In the data rows, 128 means zero.
Some points, one per row:
[180  87 165 112 180 107  99 100 172  81 133  48 153  53 137 136 230]
[152  89  77 122 149 127  92  96 160 153 139 119 112 130 181  88 114]
[117  51 237 171  68 140 163 151  95 139 164 188 123 106  98 107 137]
[202  87 199 125  42  82 138 115 126 127 105 110 179 126 124  80 151]
[153  96  95 114 110 172  65 153 217 161 175  94 124 114 112 142 122]
[195 180 126 133 136 130  58 101 171 120 123 113 137 156 124  55 124]
[121 182 199 120  96  90 127 133  90 140  99 106 144  74  82 144 228]
[154 114  55 105 129 133 112 133 215 158 182  76  92 154 213  94  62]
[ 73  46  80 101 146 111 158 154 142 165 104 149 133 127 110 108  95]
[120 170 104 138 137 169 107 150 135  76 108 110  93 142 129  90  77]
[ 94  95 184 143  93 102 130 104 118 115 112 136 137 124 101 157 142]
[146 159  96  51 124 111 114  94 156 111 142 136  90 150 156 140  49]
[ 57 134 143 158  51  69 146 163 123 160 123 255 118 125  50 138 150]
[134 169  74 104  89  89  89 112 108 120 155 125 115 184 117 146 124]
[112  90  96 149 179 103 130 137 157  91 136 113 155 137 171  88 146]
[102 120 182 159 110 119 149 156  84 144 140 117 124 101 128 165 170]
[120 172 151 132 136 108 116 117  96 114 171 165 154  65 109 152 211]
[ 74 143 134 130 162 134 138 100 103 141 139  82 175 156 132 129 154]
[138 163 158 130 129 128 186 163  65 109 154 198 143  80  79  99 140]
[124 125  96 102 162 132  83  54 123 175 164 133  49 175 112  72  94]
[ 49 121 148 188 164  78 138 126  73  93 123 148  96 174  97 138 150]
[149 132 126 122 131 124 146 106 151 125  86 175 144 158  94 122 122]
[143 168 110 167  56 182 131 145 141 181 103  80 104 158 152 162 125]
[121  87 159 131 141 126 197 115 138 112  93 116 135  91 102 154 146]
[132 101 100 136 123 115 141 140 174 110 137 224  93 123 174  61 103]
[139 153  37 144 115 158 139 189 135 137 112 117  74 145 152 121  23]
[142 109  23 107  88 136 102 130 129 135 162  74  55 162 162 130 109]
[118  77  89  74 160 125  59  92 198 146  98 114  96 127 123 123 143]
[106 118  41 152 102 104 170 167 124 106 158 203  95 139 183 112  97]
[107 158 194 136 158 116  98 202 135  93 156 159 110 149 136 159  15]
[148 118 104 141 159 111 167 154 128 157 156 170 159 226 214 111 101]
[110 160 152 138  77 139 178 137  81 112  42 165 158  76 136  97 128]
[168 146 135  86  94 145 120 121 138 124 135 141 149 126 108 121 184]
[126 137 119 182 106 119 174  67 109 106 133 177 182  71 126 142 179]
[132  91 124  90 138 106 131 170 145 114 192  84 105 182 118 155  78]
[ 91 156 179 131 107 109 124 135  67 150 142 162 158  70 122 116 175]
[111 105 115 119 137 102 199 116 118 164  66  95 131 108 149  89 120]
[123 119 131 131 101 124 126 118 177 135 101 145 135 175 119  94  98]
[153  99 167 145 113 113 200  95 122  84 140  54 168 104 129 123 142]
[101 122 155 130 189  93 183  87 101 148  59 173 203  85 142 132 171]
[175  59  71 141 203 173  26  55 203 143 131 108  93 143 179 108 172]
[119 145 151 111  92 134 124 101 126 138 155 174 159  82 101 172 179]
[ 77 117 201 151 145  95 149 129  97 165 129 179 144  80 145 157 164]
[160 162 159 135 121 144 156  93 121 138 131 179 154  21  88  89 155]
[107 114 170 162 169 150 133 110 153 120  97 176 111 129  51 147 122]
[109 171  66  94  85 103  92 112 149 140 115 118 121 174 142 151 103]
[157 139 197 127 140  86 142 137  65  92 119 162 133 132 139 144 105]
[151 128 127 132  98 141 120 126 144 109 196 109 135 153 121 140 128]
[129 219 157 153 161 178 162 143  50 121  86 150 154 151  52 137 139]
[129 143 108  81 124 159 131  68 123 127 110  91 117  87 106 136  93]
[123  96 141  79 116 138 142 125  81 106 130 175 108 106 112 137 106]
[109 192 153 148 104 134 156 114 136 142 136 130 167 106 112 160 156]
[ 93 150 148 145 124 162 158  87  50 116 128 167  97 115 111  99 145]
[161 176 117  66  86 103 129 227 122 115 110  90  50 175 170 114  85]
[105 143 143 143 102 161 158 158 102 101 135 174 138 147 109 152  48]
[ 92  98 121 162 140 156 129 116 150  77  88 111 152 119 190 117 173]
[163 151 137 127 129  99 124 113 105 110  81 103 145 112 162  77 124]
[135 166 115  71 136 124 106 155 165 158 153 166  94 165 131  99  82]
[128  94 205 114 162  52 111  69 132 102  92  34 167  76  66  98 201]
[166  90  88 186 104 141 108  72 114 142 101 140 164 109 146 111 108]
[130 155 174 156  64 199 155 198  39 112 129 125 112 111  84 160 104]
[133 102 158 128 160  81 173 106 108 119 127  42 156 104  98 138 192]
[148  89 133 175 143 117  68  89 148 101 153  83 145 130 140 121 140]
[167 131 154 180 127 142 117 136 106  93 117 135 142  77 126  96 159]
[117 156 109  85  95 169 117  96 128 133 109 135 107 106  60 172 152]
[ 92  85 126 162 140  80 152 110 174 109 116 115 166 161 116 163 139]
[140  97 203 189 114  99 161 112  70  99  97 227 150 134 127 137 119]
[165 132  57 101 119 170 130 160 193 136 168 145  98 118 202 113  66]
[ 96  84  75 150 147 166  87 111 126 122 126 123 118 180 116 139  97]
[170 123 156 157 147  83 122 108  50 111 167 143 116  92 116 137 192]
[123 114 163 174 118  85 116  57  88  97 167 176 123  78  85 140 108]
[113  85 234 110 113 109 175 161  64 109  93 121 143 103  69 157 132]
[154 165 189 147  84 187 147 171 114 145  68 168 129  64  92 131 153]
[162 116  74 130 138 131 116 116 124 108 112  72 133 141 196 128 160]
[117 203 194 123 113 133 151 163  81 153 100 175 127  85  49 144 162]
[107 114 156 156  87  54 176 120 157 149 119 121 142 165 185 125 145]
[126 132 216 151 136 114 146 112 139 103 143 115 167 123 139 107 148]
[ 82 144 155 165 169 139 174 124 117 113 111 133 135 120 128 173 122]
[128 107 137 173  89  94 133 115  85 128 113 165  95 139 123 106  98]
[108 135 102 138 178 117 110 142 129 132 124 163 104  92 139 127 102]
[141 109  70 131 180 130  97 154 151 164 155 152 101 139 173  91 103]
[122  91 156 105 122  96 104 134  71 143 145 162  50 115 111 100 133]
Here are 12 more points, each followed by its number:
[144  96 132 182 111 163 175 128 103 115 127  80 115 105 114 133 142] 0
[138 126 101 166 165  99 169  67  94 104 136  71 176 140 156 152 162] 1
[124 100 138 124 178 104 146 122 147  93  95 125 156 105 115 136 120] 2
[101  61 168  95  77 122 161 157 127 147 119 191 143 120 108 123 102] 3
[115 145  78  94 129 181 151 157 141 165 119 114  77 161 136 115 119] 4
[109 130 145 100 137 107 141 148 108 132 109 149 166  91  85 146 145] 5
[129  72 129  79 115 106  95 152 166 165 158 141 145 124 140 105 125] 6
[122 106  81 112  83 186  71 137 151 112 167 166  95 147 188  92 130] 7
[150 143 196  89  57 109 139 174  96 168 117 111 167 142 113 128 174] 8
[210 161 107 104  84 165 108 126 132 113 164 125 108 160 173 102 111] 9
[115 138 141 136 105 118 126 138 137 130 123 128 123 103 130  99 126] 10
[129 138  59 107 135 157 110 126 113 165 189 131  92 153 203 113  84] 11
Which two of these numbered points are nearest to each point below, looking only along the 6 directions in which the first points spread most? Their numbers follow each, nearest first.
[ 88 143 177 157  87 131  92 151 116 114 113 144 187 150  58 140 163] > 5 0
[122 151  44 142 104 185 153 146  74 113 126  91  86 154 150 127 118] > 4 11
[163 122 175 100 184 129 147 104 162 129 112  58 153 119 190 168 193] > 1 0
[127 111 161 132  90 101 131 111 118 100  70 101 170 144 117 131 157] > 0 2
[141 181  59  71 128 133 126 144 150 163 104 100 138 151 166 145  57] > 4 11
[145 133  44 159 187 143 118 127 187 161 150  85 105 191 232  71  60] > 11 7
[ 90 108 193 106 114 140 156 124  82 176  69 171 161  98  67 112 150] > 5 3
[ 96  72 121 106 115 130 157  96 140  91 123 165 177 117 123 107 155] > 2 10
[120  84 130 105 157  84 115 172 121 121 132 181 155 144  81 131  74] > 3 10
[152 129 183 142 152 136 158 128 132 117  97 106 148 120 119 138 165] > 0 2
[141 188 188 171  54 150 133 140  56 147 169 110 125  84 123 164 131] > 8 5
[154 142  86  85 136 104  71 143 128 159 158 122  81 190 190 136  73] > 11 7
[170 131 189 102 162 181 131 116  73 123 117  76 194 155  97 114 150] > 0 5
[ 98  98 142 136 155  63 107 138 148 165 174 132  56 155 193 111 126] > 6 7
[130 123  58 101 116 105 133 120 153 180 133 140 105 207 136 101  96] > 11 4
[185 134  93 104 146 159 115 138 159 170 116 168  77 174 144 111  31] > 11 7
[148 150 151 112 106 133 100 156 147 142 145 131 102  98 133 142 121] > 10 6
[144 144 143 149 108 112 172 120 130  71 105  73 159  97  62 123 163] > 0 5
[101 125 111 123 101 130 154 175  83 128 111 169 109 134  95 135  86] > 3 10
[ 84 123  48 145 135 144 109 142 167 144  89 103 105 133 138 142 118] > 4 11
[129  90 126 130 154  76  77 143 165  95 127 148  84 168  93  63  87] > 6 7
[132 129 202  75  75 127 101 145  76 111 179 137 167  93 119 120 134] > 8 10
[152  94 151 154 125 123  84  96 152 148 106 150  84 150 152 123 136] > 6 10
[144 165  73 132 156 190  84 179 103 157 191 197  66 139 187 104 136] > 7 11
[110 134  61 159 153 124  74 165 152 162 112 126  85 198 155  91  71] > 11 4
[ 96 116 228 157  84 104 163 147 120 112 163 128 194 118 108 144 134] > 8 5
[116 121 109 104 120 162 236 135 134 121 136  87 190 116 143 110 121] > 0 1
[ 96 101 140  74 175 111 109  99 150 121  79 113 115 165  98 113 127] > 2 1
[150 147 124 111 135  89 157  90  83 159 123  96 204 122 148 121 160] > 0 1
[156 141  70 137 132 113 126 145 114 164 106 156 130 128 152 110 155] > 10 0
[ 77 179 184 140  92  88 126  65 111 123 111 141 138 141  99 127 165] > 5 2
[142 145  87 151  73 150 108 140 152 194 164 128  98 142 148 129   5] > 11 7
[134 136  86 139 132 173  95 169 139 126 127  88 151 139 123 123 100] > 4 10
[114 108 203  91  65 173 131 140  80 106 115 135 141 164 115 140 157] > 8 5
[122 147 149 139  61 163 230 108 103 102 104  93 154  90 115 128 155] > 0 8
[133 123  91  91 163 115 100 219 147 107  90  77 120 151 132 146  45] > 4 11
[156 120  65  96 148 158  77 126 126  77 153 190 115 158 171 143 141] > 7 11
[106 166 151 137  57 173  86 166 191 107 146  87 103  85 131  77 121] > 9 10
[130 111  90 113 137 113  80 128 129 134 110 188  97 137 132 121  88] > 7 11
[129 116 125 156  92 134 136 157  93 126 149 218 147  80 118 152 148] > 3 10
[149  87 159 152 142 106 168 175 151 128  98 102 192 121 100 150 141] > 0 2
[133 145 182 102 205 138 131 126 123  84 153   2 194 138  90 155 234] > 1 0
[202 131  24 113 125 135  93 133 152 147 128 103  79 104 158 113 127] > 7 9
[117 117 116 151 171 121  93 156 132 211 187 130  99 159 119 102 122] > 6 7
[156 122 148  80  90 111 110 201  93 134 175 195 111 157 141 102  71] > 3 6
[104  91  81 116 124 186 161 127 150 129  79  68 117 192 147 102 128] > 4 1
[137 166 141 107 190 103 149 133 108 102 100  68 132 106 114 130  96] > 0 2
[ 97 128  67 122 154 110 106 107 119 166 135 132 172 158 128 166 160] > 2 10
[ 96 149 137 133 155 101 151 112  53 108 157 153 124  51 108 127 170] > 5 10
[118 147  91 106 130 113 104 196 201 163 106 188 103 137 145 132  39] > 11 4
[ 96 129  68 136 142 131 107 160 133 121 140 142  61 188 165 115  46] > 11 4
[183 148 197 131 105 109 158 106 182  59 149 107 164 141 167 134 144] > 0 10
[ 90 148 136  88 202 146 113  90 144  80 142 133 121 200 160 136 203] > 2 1
[109  99 178 125 132  65 117 112 163 132 161 106 178 158 114 128 162] > 2 6
[ 74 113 123 107 154 134  97  66 100 127 103 147 145  84 143  86 178] > 2 5
[111 112  66 168 131 118 105 111 136 151 117 109 127 131 116 129 151] > 2 10
[107 121  51  92  96 132  84 111 166 100 112 143  83 206 176 138 144] > 11 4
[153 102 165 151 196 135 108 157  85 104 131 167 143  65  73 159 143] > 5 10
[196 104 217 134 162  60  76  94 219 117  96  30 159 109 155  77 195] > 1 0
[162 130 116  90 187 183  81 157 180 161  92 153 126 127 105  70  71] > 7 11
[120  43 167 149 167  34 224 101 131  71 155  57 177 106 139 151 187] > 1 2
[127 143 104 158 127  98  83 149 127 145 113 140  98 152 145  84  30] > 11 7
[184 124  99 101 134 128  73 140 149 196 129  83  94 131 164  87 148] > 9 6
[108 105 150 156 113 165 158  74 146 122 143  89 147 126 165 155 140] > 2 0
[160 109 114 143  59 174  95 122 100  65 154 141  97 108 127 177 113] > 10 6
[108 127 111 169  99 162  88 118 152 172 130 115  80 163 121 147 100] > 4 11
[149  82  52 112 113 115 140 189 183 116 103 110 108 168 147 117  83] > 11 4
[114 156 107 137 113 180 139 130 132 164 162 152 110 172 161 144 102] > 4 11
[128 127 195 104 132  90 128  89 136  92  89 151 160  58  71 160 139] > 5 0
[117  87  44 153 145 150 100 133 144 108 126 159 106 147 140 114  79] > 11 7
[150  90 119 112 125 142  90 120 115 126 115 125  90 180 157 108 123] > 6 10
[116 141 147 166 143 122 141 106 103 126 112 166 162  54  87 149 120] > 5 10
[159 136 130 106 150 126 140 100 102 102 139 117 119  51 132  89 127] > 10 0
[114  40 102 145 111 119 134 125 110 141 158  48 100 193 195 108 111] > 6 2
[128 112 175 131 103  84 142 140 107 159 170 189 137 127  69 107 172] > 3 5
[113 139 218  96 137  59 118 159 109 109  90  57 197  68  86 120 184] > 8 0
[127 194 176 197 102 111 163 130  89 159  86 144  93  84  83 170 132] > 5 8
[ 89 138 129  81 145 159 138  77  57 123  92 138 149  64 105 119 123] > 5 10
[161 109 112 118 169 128 129 154 154 127 131 121  88 156 169 141  52] > 11 4
